In the rows, 128 means zero.
Rotation paths and how fast each direction turns (degrees a step)
Each turn is a multiple of 5 degrees from 10 to 175, or 0.
Each row of a path follows its step; steps can be skipped.
Path 1:
step 0: [130 123 131 122 130 124 138 126 120 119 135 118 134 126 118 116 133 129
 127 119 131 129 125 130 130 121 132 123 128 139 136 122 123 129 111 130
 123 125 120 132 125 127 124 127 136 117 126 128 125 127]
step 4: [125 124 132 129 126 123 135 121 137 134 130 120 124 121 119 137 134 130
 126 134 137 127 131 129 112 124 123 128 128 139 129 131 126 133 117 132
 122 145 127 124 122 123 130 129 134 123 122 129 132 124]
step 10: [134 123 125 139 134 115 131 119 127 116 134 126 123 138 115 120 122 130
 133 127 133 132 136 121 122 122 129 128 135 134 131 126 132 130 130 133
 133 120 124 128 124 130 133 124 130 127 129 135 131 115]
step 12: [130 121 131 130 129 134 140 125 128 126 131 120 129 129 118 142 126 125
 126 127 140 134 125 118 118 136 126 123 129 136 121 126 119 124 127 127
 128 131 134 119 120 121 139 127 132 120 122 130 131 125]
step 13: [130 120 123 140 129 123 126 133 128 121 132 131 129 130 122 125 129 131
 131 123 133 120 136 124 129 126 128 137 129 129 131 129 128 130 123 137
 116 126 124 121 105 125 126 138 133 125 133 138 126 127]
step 16: [125 120 130 135 124 125 130 133 124 131 134 123 124 126 129 127 133 120
 134 130 132 126 123 122 133 125 124 127 128 147 124 118 124 122 131 139
 120 122 122 129 125 121 119 137 132 114 126 130 122 126]
step 17: [131 131 126 122 128 126 139 133 135 119 135 127 134 125 114 134 131 124
 122 121 134 131 133 120 118 133 132 144 135 136 127 127 137 123 123 125
 124 128 122 129 127 135 128 133 126 118 135 123 126 128]
step 18: [128 125 126 135 124 122 128 122 129 116 128 116 129 132 115 127 125 128
 129 129 143 131 131 134 135 117 136 119 130 131 126 124 127 137 119 133
 127 120 114 127 124 134 125 125 127 125 127 133 129 123]
Speeds:
[128 127 128 129 129 128 128 125 124 128 125 128 127 126 128 128 126 127
 125 130 127 128 128 129 130 128 130 127 132 128 129 131 126 130 129 130
 129 127 130 130 131 132 128 131 125 129 127 130 130 126] : 90
[126 130 127 128 126 129 127 127 127 126 127 128 124 128 128 132 127 127
 128 127 129 129 128 126 124 127 125 129 127 126 127 127 125 130 127 129
 129 129 124 126 127 131 129 125 126 127 125 128 131 131] : 130
[128 131 131 126 129 126 130 126 126 127 131 126 127 126 129 129 129 131
 127 129 130 130 125 131 129 126 128 123 128 127 126 129 129 128 126 126
 128 132 125 129 128 124 128 129 128 131 128 129 130 129] : 100
[130 127 126 131 130 127 129 124 126 128 130 133 130 131 127 130 130 128
 128 127 128 128 131 128 128 130 128 130 125 129 127 131 127 127 128 124
 130 128 126 130 129 126 127 129 124 129 127 128 127 130] : 155
[126 129 125 128 127 127 125 130 126 126 129 130 126 127 125 128 132 131
 126 127 130 130 129 126 129 129 132 131 130 126 126 127 130 127 134 128
 126 129 129 128 128 128 127 128 129 129 129 130 129 126] : 95
Path 2:
step 1: [130 119 122 129 127 121 142 128 130 122 125 123 126 128 124 131 128 123
 133 133 127 133 136 123 126 133 121 124 136 137 121 132 121 139 123 133
 122 113 129 135 129 133 126 137 119 137 120 144 124 135]
step 4: [118 130 122 125 113 144 131 131 125 126 131 122 128 125 116 116 123 128
 122 126 124 126 146 130 130 135 123 121 122 133 127 127 134 135 129 124
 132 132 134 133 137 122 123 119 129 127 132 136 125 123]
step 10: [124 123 125 117 130 131 128 119 131 139 138 119 121 127 133 130 122 126
 133 138 122 131 122 138 127 136 125 130 118 135 130 129 124 128 125 123
 115 124 128 132 129 113 130 121 122 130 134 139 114 128]
step 11: [131 123 134 133 133 133 126 133 123 137 139 126 132 118 123 127 125 131
 128 138 141 132 131 122 116 138 113 136 127 132 133 122 121 127 131 131
 122 127 136 135 125 131 130 124 121 144 134 125 132 123]
step 13: [130 124 128 137 120 133 131 119 139 121 133 122 123 123 120 136 123 130
 130 127 130 119 123 118 143 135 125 124 126 127 127 139 127 132 118 138
 123 130 133 141 133 125 127 130 130 141 134 124 134 126]
step 14: [131 128 115 124 123 131 136 120 125 132 140 130 126 117 132 127 123 119
 130 131 126 126 127 132 128 129 126 127 123 136 137 130 137 126 125 138
 130 133 135 133 123 116 132 128 140 137 112 125 122 140]
step 16: [128 127 131 133 120 120 125 132 120 146 130 118 120 118 120 125 118 124
 122 127 124 117 131 123 129 133 130 125 132 132 129 114 124 134 140 135
 132 124 122 135 125 118 134 117 128 129 130 126 123 125]
step 19: [124 122 135 127 126 137 140 132 132 141 124 139 132 127 133 134 131 124
 127 135 125 127 133 135 135 124 118 119 129 123 128 129 113 137 128 140
 117 137 128 130 129 119 136 131 132 137 125 126 128 136]
Speeds:
[128 127 126 131 129 131 125 128 129 128 127 127 128 124 128 128 129 126
 130 127 130 126 130 127 125 127 128 130 129 125 126 126 128 127 128 126
 125 129 129 125 127 125 130 126 125 126 130 132 131 129] : 60
[127 128 127 126 128 134 127 129 127 127 127 123 127 129 127 128 126 127
 132 129 130 126 128 125 129 128 130 129 128 128 129 130 128 129 129 127
 130 127 127 129 131 132 127 129 125 130 127 126 130 125] : 155
[128 129 125 128 127 129 129 129 129 129 128 126 129 130 130 128 130 125
 130 127 128 128 126 129 131 129 129 131 126 125 129 125 131 132 126 134
 129 127 131 125 128 128 129 130 129 128 126 130 128 128] : 60
[129 131 125 127 127 127 128 128 127 132 128 126 125 126 129 128 128 131
 130 128 125 127 129 129 127 127 129 130 131 129 127 129 131 125 128 127
 132 127 127 130 130 127 130 125 128 127 125 130 123 129] : 175
[127 128 129 128 128 130 127 126 130 129 126 131 126 129 129 130 126 128
 128 128 130 128 128 129 125 128 133 127 122 128 127 126 126 124 126 130
 130 130 129 128 129 128 125 130 126 127 128 129 124 129] : 145
